One turn sends every row of this set to another row. A few are shown first. Where does it send the rows asked after them?
Kuda: [ -4   8  -2  10  -4 -18   0  -5 -12  -1  -6   7 -11   4  -5  -1   9  -7
   9  -1  -1  -1   7]
rulor: [  2  11  -5   1  -2   3   2   5   5   6 -19   3 -13   2  -2  -5  -1   5
  10   1   1   3  -5]
gilo: [  3  -5   0  -1 -13 -10   1  -9   0  -3   4   4  -8  -9  -9  -4   1 -13
  13   5  -9  -3   8]
molu: [ -8  -1   4   1   3   1  -3   3  -4   0 -14  -1   7  -3  -2   8  -2   4
  -8   7   8   1  -6]
zivab: [ -6 -17   3  -3  -2   6  -6  -6  -5  -2  -1   0   1   4  -1   3  10   2
 -11   2   1   1  -1]
batat: [  2  12  -6   1  -3   3   3   3   4   4 -19   3 -13   2   0  -3  -2   5
  11   1   1   2  -5]
gekol: [ -2  -2  -8  -7 -10  -1   1 -21 -11  -2   1   4   2   8   2   1  12   3
   9  -4  -2  -2   4]
Nufug: [  5   5   1  -3 -10  -8   2  -1   1   7  -6   2   3 -13 -15  -2  -6  -7
  14   8   0   0   0]
Voz: [ 10 -13  -1  10  -1  -2  -4   5  -3   5   4   0   2  11  -1   6  -2   3
   3   2  16  -1   9]
zera: [ 13 -11  -1   7   1   3   2  -4   0  -5   3   0   3   7   8   9  -8   2
   7   2  11  -4  10]
dadu: [ 3 -3 -9 -9 -9 13 -1 -6  3  7 -9  2 -9  8  0 -6  8  9  8 -3  0  3 -5]
led: [  0  -1  -6   4  -7   0   0  -1   2  -1  -8   5 -24   9   2  -8   9  -2
   8  -3  -6   2   2]
nisi: [  8   3   9   6   7  -5   7 -12  -1  -2  -6   7 -12  -4  -4  -6   4 -10
   9  -3  -7  -1   7]
Ranud: [  3  10   1  -1  -1  -6   0   0  -7  15 -12   3   6   0 -14  -2   5   3
   7   0   9   3  -3]
dapid: [  3   7  -1  -3 -11  -9   3  -3   0   3  -6   2   3 -13 -11   0  -8  -6
  16   9  -1  -1   1]
rebid: [ -7 -15   1  -4  -3   7  -4 -10  -4  -7  -1   0   2   3   4   6   8   2
  -9   2  -1   0  -1]
figi: [  7  -9   4  -6  -3   4  -1 -15  -4  10   2   5  -1   4 -10  -8  16  -1
   3  -7   0   2   3]
puz: [  1  -1  -6   3  -6   2   1  -4   3  -3  -8   5 -24   8   3  -8   8  -2
   9  -3  -7   1   2]
faf: [ -9  -5   5  10   3  -7  -2   0  -5 -11  -8   2  -9   0   3   6   2  -7
  -8   5  -2  -1   3]
nagiv: [  2  -7  -6 -11 -19  -2  -2 -11  -3   5   4   1   7  -6 -11  -2   2  -2
  12   5  -1  -1   2]
Mav: [ 14 -14   4  11   3   0  -2   4   1   2   5   1  -2   8  -1   4  -3  -1
   3   1  13  -2  10]
sufav: [ 7 -7 -4 11 -2 -5 -2  5 -5  0  2  0  3 11  3 10 -6  2  6  4 16 -3  9]
bomal: [  1  -2 -11  -8 -11  11  -1  -5   2   6  -9   2  -8   9   1  -5   8  10
   9  -3   0   3  -5]
zigo: [  2  -5   0   1 -15 -12  -2  -6  -2   0   4   4  -8  -7 -12  -5   3 -13
  12   5  -7  -1   7]
pap: [  5  12   0  -5   3   1   8 -14  -4   2 -13   3   8  -5  -1   3  -3   4
  12   0   2  -2  -1]
Sare: [ 8 -9 -4 10 -2 -3  0 -1 -4 -6  3  0  0 10  8 10 -6  1  7  3 11 -5 12]
Rut: [ -5  -8  10   9   6  -4  -1   0  -1  -9  -7   2 -10  -2   1   3   2  -9
  -9   4  -3  -1   2]
Nug: [ -4  -1   6  -1   6   5   0   0  -1  -2 -14  -2   7  -5   0   8  -4   3
  -7   7   5   1  -6]
Vopiz: [ 15 -11   4   9   5   3   2   1   3   0   2   1   1   5   3   7  -9   0
   6   2  12  -3   9]
Zolu: [  6  -8  -3 -12 -17   1  -1 -12   0   6   4   1   6  -8 -12  -4   2  -3
  12   4  -2   0   2]

dadu goes to rulor
faf goes to rebid
Vopiz goes to Mav
Now find these:
Kuda goes to gekol
zigo goes to nagiv

One turn sends every row of this set to another row. A few are shown first. Where does it send the rows asked after them?
Buf: [ -6   8  -2   6  -8   6  -4  -6 -12   2   8  13  -4]
petiz: [-6  2 -4 -8 -2  6  7  7 -4 16  2  8 -1]
sogud: [12 13  3 -1  6  7  3 -5  1 -8  8 -6  2]
kof: [  0   6   2 -11   7  17  -8  -1   1  -4  -5   0  -5]
muf: [  0   9   4  -8   3  -1  -5  -2  -8  -1 -13  -3   5]
ruzu: [ 8 -6  5 -1  3 13  4 -5  7  8  4  4 -6]
balo: [ -1   2 -12  -9  -6   0   5   1   5  -7   2  14   3]
dus: [ 3  7 -8  5 -7 -1  1 -5  9 -5 13  8 -8]
fogi: [  5  16  -3   1  -5  -4  -3  -5 -10  -2  -7  12  -1]
Kab: [  6  14  -1 -12  -2   2  -9   6   1 -10  -4   7  -4]
Mit: [  2   0   6   1  -1  -5  -2 -15   4  -6  -4   0  -7]
koli: [-9 -4 -1 -6 -5 -1  3 -1  0 12 -4 10 -6]
mari: [ 8 13 -2 -5  5 12  6  5 -3  1 11 -3  4]
Ziku: [-8  6  0  1 -7 11 -8  0 -8 -1 12 10 -5]
sivuv: [  0  13  -3   6  -8  -1  -3  -8 -13   2   0  13  -2]
fifud: [  8  11  -5   3 -11  -4   4   0   3  -1  12   7   6]
soti: [ -2   4  -5  -3   3   4   7   0   5   3  -9 -10   5]
bita: [ 7 11 -5  6 -9 -3  2 -3  6 -3 14  6 -1]
nim: [  1   5   6   0   5  14  -7  -2  -6   9   9   5 -12]
vizuk: [ -5   6   0  -6  -5  12 -10   6  -2  -6  11   8  -5]
tego: [ -2   4  -2   0   6  -5   8   1  -2   2  -4 -10   5]
zof: [  1   8   8   4   1  -3  -3  -3 -15  11   1   2  -1]
pak: [ 1  1 -4 -5  1 12  4 -2 10  4 -8 -6  1]
dupib: [  0   9   6  -1   1  -6  -4  -2 -13   5  -8  -1   4]
Zura: [  1   6   8   4   2   5  -5  -2 -11  13   7   5  -8]
nete: [  1   9   0 -11  -3   9 -11   9   1 -10   4   7  -5]
tosef: [ 8 17 -2 -7 -3 -3 -6  1 -4 -7 -9  9 -2]
kogu: [ 10   7   6   1   3   1  -1 -12   4 -11   2  -4  -2]
Tibaz: [  6   9  -7  -2 -10  -4   6   3   1  -2   7   9  10]
Zar: [ 9 -6  7  3  6  4  5 -4  1  9  9  5 -6]
kol: [ 6 -4  6  5  8 -4  8 -2 -5  7  8  1 -2]
rubu: [  0   8   2 -11   5   9  -7  -2  -3  -5 -13  -2   1]
nufuz: [ 1  9 -5 -7  2 11  8  9 -4 10  8  3  3]
Luz: [ 5 -3  0 -4  0 15  3 -4 11  7 -3  0 -4]
dinut: [  0   5   3  -5   6  19  -8  -2  -1   2   3   3 -10]
kip: [ -3   1 -12  -6  -4   1   3  -2   9  -8   4  14  -4]
fol: [  2   5 -10  -8  -8  -2   6   4   2  -4   3  12  10]
Lon: [ -1   3 -11   0  -5   1   2  -4  11  -7   9  11  -9]
gezam: [ 2  1  2  3  8 -8  9  0 -6  4  3 -5  2]
mak: [ -6  -4   3  -2  -5  -6   0 -10   3   4  -7   6  -8]

Luz goes to kol
balo goes to dus
Now find these:
tosef goes to vizuk
nim goes to dupib
kogu goes to nufuz

One turn sends every row of this set to another row. A few are shown first. Where does it send the rows asked after them?
Pogof: [  4   8   2   8   3 -15  -4  -1   8   2  -9  -6  18 -11   6  -5  -5  -3
  15   8   0  22  -8]
sipa: [ -7  16   7  19 -13 -14   9  -7  14  20  -3  -5   3  -9   7  -7 -17  -5
  -6  11  -5   2   4]
nagu: [ -5   1   9  -4   3 -14  11  11   7  -5   3  -5  11  -8  19  -5 -16   3
   5  14  -2   8  -1]
Vegob: [  2  21   8   3 -11  -8   3 -12   8  16  -8   4  -3  -5   4  -8 -10  -8
  15  17  -8  10   2]
Ser: [  2  19   7   0  -8 -12   3 -10  10  17  -9  -1  -5  -7   0  -5 -11  -7
  18  13  -7  14  -6]
mab: [  6  20   4   3  -8 -11   1 -11  10  16 -12   2  -7  -6   4  -6 -13  -7
  15  13  -9  12  -1]
Kipap: [-15  15   4  10  13  -4  14  -5  10   3  -4  -3   4 -11  16  -6 -24  12
  -1   6   0   9   1]
ziko: [-13  11   7  -1   4 -11   3  -9   4  10  -5  12   7 -18  16   6  -7   2
   5   7   5   1   0]
Gitoz: [ -5  22   4   9  -9  -6  -1   1  10   2  -2  -5  16   3  14 -10 -23  -6
  18   3   1   8  -4]
lubu: [  8   8   5   5  -3  -6  -6  -3   9   2  -6  -8  17 -15   7  -1  -5   0
  13   4  -2  18  -9]
res: [ -7  15   5  21 -13 -10   2 -11  13  17  -2  -3  -1 -16   3  -6 -17   0
  -1   7  -4  -1   7]
mel: [ -7   0   6  -4   0 -11   9   5   4  -4   5  -8  10 -14  15  -1 -17   8
   7  18  -5   7  -5]
Pizi: [ -4  -1  12   1   5 -14   7   6   0  -4   3  -7  12 -10  17  -1 -13   4
   7  18  -2   8  -6]
Runib: [ -5  26   4   7  -7  -9   0   3  13   2  -1  -5  12   4  13  -7 -23  -2
  18   3   3  10  -5]
rom: [-16  18   0   9  11 -12  15  -5  16   8  -3  -3   6 -14  13 -10 -23  13
   2   9  -2   7   3]
zamav: [-11  12   9  -2   3 -12   4  -7   9   8  -6  13   3 -19  16   4  -4   2
   3   8   4  -1   0]
bir: [-16   7   1   6   6  -9  -2  -5  11  11  -9  -6   1 -15  -2   0 -10  -9
  -2  13   8   7  -5]
nisot: [-16   6  -1   8   6 -10   1  -7   8   9  -8  -4   1 -15  -3   1 -15 -10
  -3  14   7   6  -5]
midok: [ -2  19   5   7  -1 -10  -4   1  10   9  -7  -4   4   3  -2  -4 -27  -1
   4  24   3   5  -9]
Sudok: [  2  16   5  -1 -12 -13   2  -9   5  17 -11   1  -3  -4   3  -2  -8  -6
  16  17  -7  10  -1]
vezo: [-11  15   4  11  12  -6  13  -5  19   6  -3  -2   3 -13  15  -8 -21  11
  -1   4   0   3   6]
gik: [  6   9   4   5  -6 -14  -9  -2   8   3  -8  -7  18 -13   7  -6  -5  -3
  13   6  -3  18  -7]
Dapib: [-14  13   3  12  12 -10  12  -1  15   6  -6  -5   5 -13  16  -5 -22  15
   2   6   3   5   5]
kel: [  5  10   3   6  -5 -15  -3   2   9   2  -6  -5  20 -11   5  -4  -6   0
  11   6  -2  20 -12]
rak: [  6  11   3   8  -3 -11  -3  -5   8   3 -10  -7  20 -11   8  -3   0  -4
  14   8  -4  17  -9]
Mim: [-10  11   4  20 -12 -11   6  -6  13  19   0  -4  -4 -10   8  -4 -21  -2
  -3   9  -4   2   6]
visaz: [ -2  15   9  11  -8 -15   9   0  10  -5   6   7   9 -15  17  -5 -11  -6
  14   0   0  -2  -1]
zal: [ -4  -2   9   4   2 -14   6   8   4  -6   2  -6  11  -6  19  -3 -18   7
   2  15  -3   7  -4]
Sas: [  8  18  12   2  -7  -8   5  -8   9  17 -12   1  -4  -4   6  -5 -10 -10
  14  13  -6  12  -1]
Rabud: [ -9  18   5  21 -12  -9   6  -6  12  15  -2  -6   1 -15   6  -3 -22  -2
  -5  11  -6   1   7]
ridit: [-14  17   4   9  11  -6  12  -4  13   5  -6  -4   0 -12  18  -7 -27  10
   4   5  -2   4   8]
Vudo: [ -8  13   7  15 -14 -10   4  -9  15  21  -1  -7  -3 -13   6   0 -18  -2
  -3  10  -4  -2   5]
Lida: [ -1  17   4   7   0 -11  -3   3  11   7  -3  -8   0   3  -3  -4 -23  -1
   4  22   4   4 -12]
daz: [  1  14   9  11  -5 -13   9  -1   6  -4   4   7  10 -14  17  -4 -11  -5
  15   3  -2  -6  -2]
duko: [ -4  -3   8  -3   3 -15   9   6   3  -7   0  -7  10  -9  16  -5 -14   6
   8  15  -2   6  -3]

lubu goes to Sas
Pogof goes to Sudok
kel goes to Ser
Now find these:
gik goes to mab
midok goes to nisot
rak goes to Vegob
zamav goes to visaz

One turn sends every row of this set to another row. A few are shown first. Where does it send the rows asked after them?
fani: [  1   3   5   4  -2  -1  -9  -1   5 -12  -7  12   5  -9  -2   7  -9   4]
kopu: [ -2   2   1  -4   3 -14  -2   4  -8 -11  -7  10  -9   6  -9  -6 -11   3]
kerot: [ -8  -6   6  -4   6   2   4  -4  -5  -1   0   2   5 -10   4  -2  -3 -11]
kaba: [ -9  -5   6  -5   6   3   2  -1  -4   1   1   2   3 -12   3   3  -6 -11]
tukuv: [ -7   6  -3   3 -11   8  -9  -3  -4   7  -5   2   4   1   4   1  -4  -4]
tiv: [  4   9   5  -4   8  -1  -7   1  -3  -1   6 -16   6  -4  -7  -3  -5  -6]
gebib: [  6  -3 -12  -2  -3  -8  -8  -6   3  -3   5  -7   1   7   3 -14 -14  -2]
Viz: [  1  -2  -4  -6  12  -4   0  -7 -20  -9  -2  -5  -3  -5   3   0  -4   6]
dup: [  5   6  -6   0 -11   9  -4   5   4   6  -4   0  -1   5  -2  -7   2  -2]
gesi: [ -6   0   4  -7   8   0   0 -19   1  -1  -9   1   3  13  -7  -6  -5   6]
Nagap: [ -1   4   6   3   0   2  -5   5   6  -7   2   1  -7  -7 -13  -6   8   1]
muba: [-5 -6 -5 -5  0 -3 -3 -7 10 -7  5 12 -5 17  0 -8 -4  1]
Ruz: [  6   5   6   3   0  -7   2   2  10   0   4   5 -11  -3 -10  -1  -6  11]
rasuk: [ -2 -13   5  -5  11  -7  -3  -7   6 -11  -1   5  -3  -1   6   1 -12   8]
kuvul: [  1   1  -7   3   7  -7  -4   2  -3  -9   5   0  -4  -6 -12   8  -5 -13]
vid: [  5   4 -11 -12 -10   0   0  -1  -3  -8   6  -2   4   5   9   7   3   0]
tov: [  2  -1 -12   0  -7  -3  -4   2  13   3   6   4  -6  11   0  -8  -5   5]
Leve: [ 10   2 -17  -5  -8   4  -7  -1   0  -5   5  -4  -6   6  -6  -3   3   8]
Rizo: [-12   6  -1  -5   2   3  -3 -18   1  -2   2   0   7   3   1  10   2   1]
Vopo: [ -5   5  -1  -3   5  -8  -1 -20  -6   2   4 -11  -3   9  -4   1  -7  -3]
kitaz: [  3  -1  -2  -9  12  -3   0  -6 -20 -10   0  -4  -7  -5   1  -1  -6   4]
figez: [-6  8 10 -9  2 -6 -4  3 10 -1  7  2  8  1  5  4 -7  7]
zer: [ -6   4  -6   1   0  -6  -7   6  -2  -3   4  -2 -11  -6 -13   2   0  14]
mevir: [  2  -1 -11  -5   5   9   1   4   4   2 -11   5   8  10   2  -6  -3   1]
dopug: [ 14   1 -13  -3   0   3  -3 -12  -8  -5   2  -6  -6   9 -10   5  -5   2]
bido: [ -1   3  -1 -15  16  -5  -4   4   0  -9   2  -4   1   9 -10  -4  -5  13]
zap: [ -1 -14   4  -5  10  -9   2  -9   5  -8   0   3  -2   0   7   2 -12   7]

tukuv goes to dopug
fani goes to kuvul
Now find these:
zer goes to Ruz
zap goes to kerot
bido goes to figez
gesi goes to Rizo
dup goes to Leve
gebib goes to mevir
kaba goes to kitaz

One turn sends every row of this set to another row. A few are shown first. Where does it send the rows asked after them?
Sud: [ -7 -11   2  -5   7   7  15   5  -4   1   9   6]
diti: [ -6 -16  -4  -3   5  11  14   2   5  -3   1   9]
sil: [ -8 -12   6  -1   8  10  12   3  -2   1   5   8]
debov: [ -1   4 -11   5   4  -3   8  -8  14   2   4   2]
fon: [-1 -4  7 12  2 11  2 -2  6  0 -5  9]
tadet: [ -8 -14  -4  -2   6  10  15   5   3   2   4   6]
gada: [-6 -3  2 15  2  1 -7 -2  7 -1  1 12]
zipeg: [-12   0  -2   7   5   1  -4  -6   7  -7  -7   9]
gab: [ -5 -10   0  -8   8   7  16   0  -3  -3   9   7]
Badif: [ -4  -4   4   9   5   1  -7 -10   7  -3  -3   7]
teti: [ -9   6 -13  -3   6  -5   6  -8   6  -6   1   3]
Noso: [  8   3  -2   1  -6 -10   2   3  -2   6   9   4]
Mitiz: [ -1  -1 -10   4  -3   1  17  -6   7   0   3  11]
lito: [ -7 -15  -3  -3   7  12  11  10   0   2   4   5]
Tipof: [ -1   3 -11  -8   5  -8  -2   0  -5  -3  13   2]
Kuva: [ 7 -2 -7  7 -8 -6  4  1 10  7  0  5]
femi: [ 2  2 -7 -9 -2 -7 -2  6 -7 -2  6 -4]
Zaf: [  3   4 -11  -7   1   0   9   8  -6   1  13   2]
kepi: [ -3   4 -13  -1   1  -9   1   5  -3  -1  16   6]
luv: [ 0 -4  0  2  1 10 -7 15 -6  0  4  5]
nebi: [ 8 -3 -5  4 -6 -2 -6 12  3  7  2  2]
Sida: [ -8   2  -2   0   8   5 -13   5  -1  -6  -3   1]
savul: [-1 -3  5  7 -3 -1 -1 -8  7 -2 -9  2]
miz: [ 6 -1  7 10 -5 -5 -4  1  2  6  1  6]
veka: [  1   1  -4   3   8   5 -13  11   2   2   6  -2]
nevob: [-10   5 -14  -7   5  -4  -4   5  -5  -7   7   3]
vefol: [ -3  -3 -16   2   0  -6   5 -10  11  -3   2   6]
mus: [ -1  -6  -6   1   5   4 -16   9  -1  -4   2   1]
lilev: [ -2  -6   0   2  -4   1 -13   9  -3  -4  -4   2]
vavar: [ -5 -13   6  -3   8  12   9   2  -2  -4   4   9]
fediv: [ -3  -1 -12  -1  -8 -10   9  -7   4  -3   0   4]
sobez: [ -5 -15  -5  -7   6  12   9   9  -1  -3   5   7]

teti goes to nevob
vavar goes to diti
kepi goes to veka
Now find these:
Noso goes to nebi
Mitiz goes to Zaf
femi goes to lilev
tadet goes to Sud
Badif goes to vefol

